Each cloud below is a set of points, in no order, taken from a shape made of curves that can fork, meet and close up, bent smoothly into 10 dimensions.
After each cloud, say how many independent loops its shape has (a circle has one, a figure eight two, a Y shape none).

Zubu (89 x 10):
[[ 12 -30  17  -5  -2   8  -5 -11  23 -19]
 [ 32   0 -18  17  -4  -9  -1  24  21 -10]
 [  7 -16   6   6  15  26  28 -42 -29  10]
 [ 13 -30  17  -5  -3   7  -6  -9  25 -19]
 [ 32  -5 -15  13  -8  -9  -6  25  28 -17]
 [  9 -30  17  -3   5  19   6 -27   4 -12]
 [ 32   3 -20  19  -1  -9   4  22  15  -6]
 [ 14 -29  17  -5  -5   4  -9  -4  30 -21]
 [  7 -20   8   4  14  26  25 -42 -25   6]
 [ 27 -18  -3   3 -14  -9 -14  21  42 -26]
 [  8  -6  -3  15  20  21  37 -35 -36  21]
 [ 31   5 -21  20   0  -9   6  22  13  -2]
 [  9 -29  16  -3   6  20   8 -30   0  -9]
 [ 12 -31  18  -5  -1  10  -4 -13  21 -18]
 [ 32   1 -19  18  -3 -10   1  24  19  -9]
 [ 14 -30  17  -5  -4   5  -8  -6  28 -21]
 [ 33   0 -18  16  -5  -9  -2  24  23 -12]
 [ 25 -21   1   0 -13  -7 -15  18  43 -26]
 [ 26 -19  -2   1 -13  -8 -14  20  42 -26]
 [ 29   8 -22  23   4  -8  12  19   5   4]
 [  8 -28  15  -2   6  21   9 -31  -3  -9]
 [ 25 -21   0   1 -13  -8 -15  19  43 -26]
 [  9   2 -10  25  20  13  41 -18 -33  25]
 [ 23 -23   6  -2 -11  -6 -15  13  42 -25]
 [ 24 -22   3  -1 -12  -7 -15  16  43 -26]
 [  7  -7  -1  13  20  22  36 -37 -35  20]
 [ 21 -24   7  -3 -11  -5 -15  12  42 -26]
 [ 14   7 -16  30  17   5  37  -2 -22  22]
 [  7 -26  13   0  10  25  16 -37 -13  -3]
 [ 13   6 -16  30  18   7  38  -4 -25  22]
 [ 10 -30  18  -4   2  16   3 -22  10 -14]
 [ 14   8 -17  30  15   4  36   1 -20  21]
 [ 28 -17  -5   4 -13  -8 -13  22  40 -25]
 [ 22   9 -20  29  10  -3  26  12  -8  14]
 [  9 -30  18  -4   3  17   4 -24   7 -13]
 [ 19 -26  11  -4  -9  -3 -14   7  40 -24]
 [ 11   4 -13  28  19   9  40 -11 -29  24]
 [  8 -27  14  -1   8  24  14 -35  -9  -5]
 [  7 -24  12   0  11  25  18 -39 -15  -1]
 [ 10   3 -12  27  20  11  41 -15 -31  24]
 [  7 -13   3   9  17  24  31 -41 -32  14]
 [ 18 -28  13  -5  -8  -1 -12   4  37 -24]
 [  7 -22  10   3  13  26  22 -41 -20   2]
 [ 11 -31  18  -5   1  13  -1 -17  16 -16]
 [ 28 -16  -6   4 -13  -8 -13  23  40 -25]
 [  7 -10   0  12  18  23  34 -39 -34  18]
 [ 24  10 -21  28   9  -4  23  13  -5  12]
 [ 32  -3 -17  14  -7  -9  -4  25  25 -15]
 [ 27   9 -22  26   6  -7  17  17   0   8]
 [  7 -23  11   1  11  26  20 -40 -18   1]
 [  7 -17   6   5  15  26  27 -43 -27   8]
 [ 30   7 -21  22   3  -9  10  20   8   2]
 [ 17   8 -18  31  14   2  32   5 -16  19]
 [  7  -9  -1  13  19  22  35 -38 -35  19]
 [  9   0  -8  23  20  15  40 -23 -35  25]
 [ 16   8 -18  31  15   4  35   3 -19  19]
 [  9   1  -9  23  21  14  40 -22 -34  25]
 [ 12   6 -15  30  18   7  39  -6 -25  23]
 [  8 -14   4   7  16  25  29 -42 -31  12]
 [  8 -27  14  -2   8  23  13 -33  -7  -6]
 [ 30 -13  -9   7 -12  -8 -11  24  37 -24]
 [ 11   5 -14  29  18   9  40  -9 -28  24]
 [ 29 -14  -8   6 -12  -9 -12  23  38 -25]
 [  7 -21   9   3  13  26  23 -42 -22   4]
 [  7 -12   2   9  18  24  32 -41 -33  15]
 [ 10   4 -12  26  20  12  41 -16 -31  24]
 [ 23 -23   5  -2 -12  -6 -15  15  42 -26]
 [  8  -2  -6  19  20  18  39 -30 -35  23]
 [ 16 -28  14  -5  -7   1 -11   1  35 -23]
 [ 31  -7 -14  11  -9  -9  -8  25  30 -19]
 [ 20 -24   9  -4 -10  -5 -14  10  41 -25]
 [  9  -1  -7  20  20  16  40 -27 -35  24]
 [ 30 -11 -11   8 -11  -9 -10  25  35 -22]
 [  8  -3  -5  18  20  18  39 -31 -36  23]
 [ 32  -4 -17  13  -7 -10  -5  25  26 -16]
 [ 31   3 -20  18  -2  -9   2  23  16  -7]
 [ 31   6 -20  21   1  -9   8  21   9   0]
 [ 10 -31  18  -4   2  14   1 -20  13 -16]
 [ 19   9 -19  30  13   0  31   7 -14  17]
 [ 18 -27  12  -5  -9  -2 -13   5  38 -23]
 [ 31  -8 -13  10 -10  -9  -9  25  32 -20]
 [ 31 -10 -11   9 -10  -9 -10  25  34 -22]
 [ 20   9 -20  30  12  -1  29   9 -12  16]
 [ 26   9 -21  26   8  -6  19  16  -2   9]
 [ 25   9 -21  28   8  -5  21  15  -3  11]
 [ 20   9 -20  30  11  -2  28  10 -11  16]
 [  7  -5  -4  17  20  19  38 -33 -36  22]
 [ 16 -29  15  -5  -6   2 -10  -1  33 -22]
 [ 28   8 -22  24   5  -8  15  18   3   5]]
loops -> 1

lor:
[[ -2  40   2 -19 -37  14  33   4  13   3]
 [ -2  26  -1 -20 -34  11  21  -7   5   9]
 [ 22 -35   4   6  52   2 -52  45  -6   1]
 [ -9  22 -21 -15 -26  15  32 -13   5  -1]
 [ -1   9 -34   8  18  13  14  14  -8 -27]
 [ -3  35  -2 -19 -36  14  31  -1  11   5]
 [  6  -2 -24   7  28  12  -3  25  -4 -19]
 [ 13 -17  18 -13   3  -3 -47   0 -18  15]
 [ -9  -2 -25 -16 -19   8  12 -26  -7   6]
 [  1  44   7 -21 -38  13  30   9  13   4]
 [ 14 -21  17 -11   9  -4 -52   1 -18  16]
 [ 12 -13  16 -14   0  -3 -43  -2 -19  15]
 [ 14 -27  16 -10  14  -4 -54   2 -19  16]
 [ -9  25 -19 -14 -27  16  34 -10   7  -3]
 [ 22 -31   3   6  49   3 -48  45  -4   1]
 [ -4  -7 -14 -18 -15   3  -6 -21 -15   9]
 [  4   3 -28   7  23  12   5  21  -6 -22]
 [-11  16 -51   7   8  16  36  -4 -10 -35]
 [  2  33  11 -22 -38   9  15   0   5  12]
 [  9 -11  13 -16  -4  -3 -38  -5 -19  14]
 [ -1  27   4 -21 -36  10  17  -5   5  11]
 [ -8  28 -19 -14 -27  17  36  -8   8  -5]
 [ -1  29   7 -22 -37  10  16  -4   5  11]
 [ -9  19 -21 -14 -26  15  30 -15   5  -1]
 [  9  -7 -19   7  31  11 -10  30  -2 -15]
 [  0  -7  -7 -19 -13   1 -16 -17 -17  11]
 [ -8  15 -45   7  10  15  28   1 -10 -33]
 [ -6  14 -42   7  12  14  24   4 -11 -31]
 [ -4  32  -2 -19 -35  13  28  -3   8   6]
 [ -9  14 -23 -15 -24  14  27 -18   3   1]
 [ 11 -11 -16   7  35  11 -16  33  -2 -11]
 [ -7  40 -17 -10 -25  20  45  -1  13 -12]
 [ 18 -26  -2   6  46   6 -40  43  -2  -2]
 [  2   6 -31   7  21  13   8  17  -6 -25]
 [ 14 -20  18 -12   7  -3 -50   0 -18  15]
 [ 14 -30  14  -9  17  -5 -55   2 -19  15]
 [ 21 -33   4   6  50   2 -50  45  -5   1]
 [ 13 -38   8  -8  24  -6 -55   0 -20  14]
 [  2  -8  -1 -18 -11   0 -22 -13 -19  12]
 [ -6  -6 -17 -18 -15   4  -3 -23 -13   9]
 [ -4  12 -38   7  15  14  19   8 -10 -30]
 [ 22 -37   3   6  53   1 -54  44  -6   1]
 [ -3  29  -2 -19 -34  11  24  -6   7   8]
 [ -8  -6 -21 -17 -17   6   3 -24 -11   8]
 [ 13 -34  10  -8  20  -5 -55   1 -20  15]
 [-10  -1 -26 -16 -20  10  14 -27  -6   5]
 [ -1  41   3 -20 -37  14  33   6  13   3]
 [  4  39  14 -23 -39  10  17   7   7  10]
 [  4  41  15 -23 -39  10  19   9   8   9]
 [ 21 -29   2   6  47   4 -44  44  -3  -1]
 [ -7  32 -18 -13 -27  17  39  -6  10  -7]
 [-11   3 -27 -15 -21  11  19 -24  -3   4]
 [-11   4 -25 -15 -22  11  20 -24  -3   4]
 [  4   1 -26   7  26  12   1  22  -5 -21]
 [  6  -9   6 -18  -8  -1 -30  -9 -20  14]
 [ 17 -23  -4   6  43   7 -34  42  -1  -3]
 [  8 -10   8 -17  -6  -2 -33  -7 -20  14]
 [  2  43  10 -22 -39  12  27  10  11   5]
 [-11   9 -25 -15 -23  13  23 -22   0   3]
 [ 15 -18  -9   7  40   8 -27  39  -1  -7]
 [  3  35  13 -22 -39   9  15   2   6  11]
 [ 21 -38   3   7  54   1 -54  43  -7   1]
 [ -7  43 -17  -8 -25  21  49   1  15 -15]
 [ -2  27   2 -20 -35  11  18  -6   5  10]
 [-13  17 -54   8   7  17  40  -6  -9 -36]
 [-10  16 -47   6  10  15  31  -1 -11 -34]
 [-10  12 -24 -15 -24  13  26 -20   1   2]
 [ -9  -5 -23 -16 -18   7   7 -25  -9   7]
 [  0   7 -32   7  20  13  10  16  -7 -26]
 [ -7  36 -17 -11 -26  19  41  -3  11  -9]
 [ -2  10 -35   7  17  14  15  12  -9 -28]
 [ -8  37 -17 -11 -26  19  43  -3  12 -10]
 [ -3  -7 -10 -18 -14   2 -11 -19 -16  10]
 [ 14 -15 -12   7  38   9 -22  37  -1  -9]
 [ -3  12 -37   6  16  14  17  10  -9 -29]
 [  3  42  13 -23 -38  11  22  10   9   6]
 [  4  38  15 -23 -39   9  16   4   7  11]
 [ -5  13 -41   7  13  14  23   5 -10 -31]]
loops -> 1

parut (56 x 10):
[[  4 -18   9  -5 -14  -6  -8 -10  -6  18]
 [  3  -7  25 -12  -1 -30 -13 -21 -13  28]
 [  2 -17   0  -1 -21   7  -1  -2   3  13]
 [  3 -14  18  -9  -7 -19 -11 -16 -11  23]
 [ -7  18 -26   9   3  16   6  22   7 -16]
 [  2 -18   2  -2 -21   5  -2  -4   1  13]
 [ -7  29 -31  10  16  17   4  24   5 -24]
 [  4  -8  24 -12  -2 -29 -13 -20 -13  27]
 [ -7  15 -24  10  -3  18   8  22  11 -13]
 [ -7  25 -28  10  11  15   4  23   4 -21]
 [  3 -10  23 -11  -4 -27 -12 -19 -13  27]
 [  4 -10  24 -11  -3 -28 -12 -19 -13  27]
 [ -7  32 -32  11  19  18   4  25   5 -25]
 [ -7  20 -27   9   6  15   5  22   6 -18]
 [  0 -11  -3   2 -19  10   2   2   7  10]
 [  4 -18  10  -6 -13  -8  -8 -11  -7  19]
 [ -7  17 -25  10   2  17   7  22   8 -16]
 [  0 -13  -2   1 -20   9   1   1   5  10]
 [ -7  22 -28   9   8  15   4  23   4 -20]
 [  2 -15  -1  -1 -21   7   0  -1   3  11]
 [  3 -19   8  -5 -16  -4  -6  -9  -5  17]
 [  4 -15  16  -8  -8 -16 -10 -15 -10  22]
 [  4 -11  21 -10  -5 -25 -12 -18 -13  26]
 [  4  -7  25 -12  -1 -30 -13 -20 -13  28]
 [  3 -17  13  -7 -10 -13 -10 -13  -9  21]
 [  3 -18   3  -3 -19   3  -3  -5   0  14]
 [ -7  26 -30  10  13  16   4  24   3 -22]
 [ -7  35 -33  11  22  20   4  26   6 -26]
 [  4 -18  12  -6 -12 -10  -9 -12  -8  20]
 [ -7  28 -30  10  15  16   4  24   4 -23]
 [ -7  15 -25  10  -2  18   8  21  10 -14]
 [  2  -2  29 -14   6 -34 -14 -22 -12  29]
 [  4 -12  20  -9  -5 -22 -12 -16 -11  25]
 [ -7  15 -24   9  -4  19   8  21  11 -13]
 [  2  -5  28 -13   3 -32 -13 -21 -13  28]
 [  4 -19   6  -4 -17  -2  -6  -8  -3  16]
 [  1 -14  -1   0 -20   8   0   0   5  11]
 [ -7  17 -25   9   1  17   7  21   9 -15]
 [  4 -19   4  -3 -19   2  -4  -6  -2  15]
 [  2 -17   1  -1 -21   6  -2  -3   2  13]
 [ -7  20 -27   9   6  15   5  23   5 -19]
 [  1  -1  30 -15   8 -35 -15 -22 -12  29]
 [  5 -10  22 -10  -4 -26 -12 -18 -13  26]
 [  4 -13  18  -9  -6 -21 -11 -16 -12  25]
 [  3 -19   5  -3 -18   0  -5  -7  -3  15]
 [ -7  33 -33  10  21  19   4  25   6 -25]
 [  4 -16  15  -8  -9 -15 -10 -14 -10  22]
 [ -7  15 -25   9  -1  18   7  22  10 -14]
 [  4 -12  21 -10  -5 -23 -12 -17 -13  25]
 [ -7  19 -26   8   5  16   6  22   6 -17]
 [ -7  23 -29   9   9  15   4  23   4 -21]
 [  3  -4  28 -13   4 -33 -14 -21 -12  28]
 [ -7  31 -31  11  18  17   4  25   5 -25]
 [  3  -6  27 -12   1 -32 -13 -21 -13  28]
 [ -7  27 -30  10  14  16   4  24   4 -23]
 [ -7  25 -29   9  12  15   4  23   4 -22]]
loops -> 0

kuf:
[[ -5  -2  -5  -5   7   9  12 -10  16 -21]
 [-10   4  -2   0   5  21   5  -8  15 -34]
 [-25  25  -3  10   2  15 -19  -5   3  16]
 [-30  31  -3  10   0  22 -23  -3   5  17]
 [ -9   2  -4  -2   5  17   7  -9  15 -30]
 [ -5  -3  -5  -7   8   6  13 -11  15 -17]
 [-25  22   1  12  -1  41 -16  -5  12 -37]
 [-31  28   0  13  -2  41 -22  -3  11 -22]
 [-33  31  -1  12  -2  37 -24  -3  10 -10]
 [ -7   3  -5   2   8   0   4 -11   6   1]
 [ -3  -4  -6  -7   8   0  14 -11  13  -8]
 [ -3  -3  -6  -4   9  -2  12 -12  11  -3]
 [-27  23   0  13   0  42 -18  -4  12 -34]
 [-12  11  -4   7   6   4  -5  -9   4   4]
 [-31  30  -3  10  -1  22 -24  -3   6  16]
 [ -4  -4  -5  -7   8   3  14 -11  14 -13]
 [ -5   0  -6  -1   8  -2   8 -11   8  -1]
 [-26  27  -3  10   1  16 -20  -5   4  16]
 [-32  31  -3  10  -1  24 -24  -3   7  15]
 [-21  18   0  10   1  39 -13  -5  13 -41]
 [ -8   5  -5   4   7   1   1 -11   5   1]
 [ -3  -4  -6  -6   8  -2  14 -11  12  -5]
 [-10   8  -4   7   7   3  -3  -9   4   3]
 [-21  22  -4  11   3  12 -16  -6   3  12]
 [-32  29   0  13  -2  40 -24  -3  11 -16]
 [-15  14  -4   9   6   7  -9  -8   3   6]
 [-15  15  -4   9   5   7 -10  -8   3   6]
 [-28  25   1  13  -1  42 -20  -4  12 -31]
 [-20  20  -3  10   4  11 -15  -6   3  11]
 [-34  31  -1  12  -2  35 -24  -3  10  -3]
 [ -3  -3  -6  -5   9  -2  13 -12  11  -4]
 [-20  17   0  10   0  38 -12  -5  13 -42]
 [-18  18  -3  10   5   9 -13  -7   2  10]
 [-13  13  -3   8   5   6  -8  -8   3   5]
 [ -3  -4  -6  -7   9  -1  14 -11  13  -7]
 [-33  30  -1  13  -2  38 -24  -3  10 -13]
 [-19  20  -4  10   4  11 -15  -6   3  11]
 [-30  27   0  13  -1  41 -22  -4  11 -25]
 [-27  27  -4  10   1  17 -21  -4   4  17]
 [ -4  -4  -5  -7   7   5  14 -11  15 -15]
 [-16  16  -4  10   5   8 -11  -7   2   7]
 [-13  12  -4   8   6   5  -7  -9   3   4]
 [-34  32  -2  11  -2  32 -25  -3   9   3]
 [ -8   6  -5   5   7   1   0 -10   5   2]
 [-27  24   0  13  -1  42 -19  -4  12 -32]
 [ -4  -1  -6  -2   8  -2   9 -12   9  -1]
 [ -4  -2  -5  -3   8  -3  10 -12  10  -2]
 [ -8   1  -3  -2   6  16   8  -9  15 -29]
 [-15  10  -1   5   2  31  -4  -7  14 -42]
 [-29  26   0  12  -2  41 -21  -3  12 -28]
 [ -7   0  -4  -3   6  13   9  -9  15 -26]
 [-33  32  -2  11  -2  30 -25  -3   8   8]
 [ -9   2  -3  -1   5  19   5  -9  16 -32]
 [ -7  -1  -4  -4   6  12  10  -9  15 -25]
 [-11   5  -2   1   4  23   3  -8  15 -36]
 [-33  31  -1  12  -2  36 -25  -3  10  -6]
 [-10   7  -4   6   7   2  -1 -10   4   2]
 [ -6   1  -5   0   8  -1   6 -11   8   0]
 [ -3  -4  -6  -7   8   1  15 -11  14  -9]
 [ -6  -1  -4  -5   6  11  11 -10  15 -23]
 [ -5   1  -5   0   8  -2   8 -11   8   0]
 [-14   9  -1   5   3  30  -3  -7  14 -41]
 [-25  22   1  12  -1  42 -18  -4  12 -35]
 [-34  32  -2  11  -2  33 -25  -3   9   2]
 [-33  30  -1  13  -2  39 -24  -3  11 -13]
 [ -5  -3  -4  -6   7   8  13 -10  15 -19]
 [ -4  -4  -6  -7   8   2  15 -11  14 -12]
 [-11  10  -4   7   6   4  -4 -10   4   3]
 [ -7   4  -5   3   7   0   3 -11   6   1]
 [-17  17  -3  10   4   9 -12  -7   2   8]
 [-17  13   0   7   2  35  -7  -6  13 -42]
 [-24  21   1  12  -1  41 -15  -4  12 -39]
 [-23  24  -4  10   2  14 -18  -6   3  14]
 [-27  28  -3  10   1  18 -21  -4   4  17]
 [ -3  -4  -6  -6   8  -2  13 -12  12  -5]
 [-31  29   0  12  -2  40 -23  -4  11 -19]
 [-32  31  -3   9  -1  24 -24  -3   7  14]
 [-34  31  -2  12  -2  35 -25  -3   9  -1]
 [ -3  -4  -6  -7   8   1  15 -11  14 -10]
 [-19  14   0   8   1  36  -8  -6  13 -43]
 [-11   6  -2   2   4  25   2  -8  15 -37]
 [-29  29  -4  10   0  20 -22  -4   5  17]
 [-22  23  -4  10   3  13 -17  -6   3  13]
 [-19  16   0   9   1  37 -10  -5  13 -42]
 [-30  30  -4  10   0  21 -23  -4   5  17]
 [-33  32  -2  10  -2  28 -25  -3   8  10]
 [-16  12  -1   6   2  33  -5  -7  14 -42]
 [-34  32  -2  11  -2  31 -25  -3   9   6]
 [-28  29  -3  10   0  18 -22  -4   4  17]
 [-13   8  -1   4   3  28  -1  -7  15 -40]
 [-33  32  -3  10  -2  27 -25  -3   7  11]
 [ -6   2  -5   1   8  -1   5 -11   7   0]
 [ -3  -2  -6  -4   9  -2  11 -12  10  -3]
 [-33  31  -3  10  -1  26 -25  -3   7  13]
 [-24  25  -4  10   2  14 -18  -5   3  15]
 [-23  19   1  11   0  40 -14  -4  13 -40]
 [-12   7  -1   3   3  26   1  -8  15 -38]]
loops -> 1
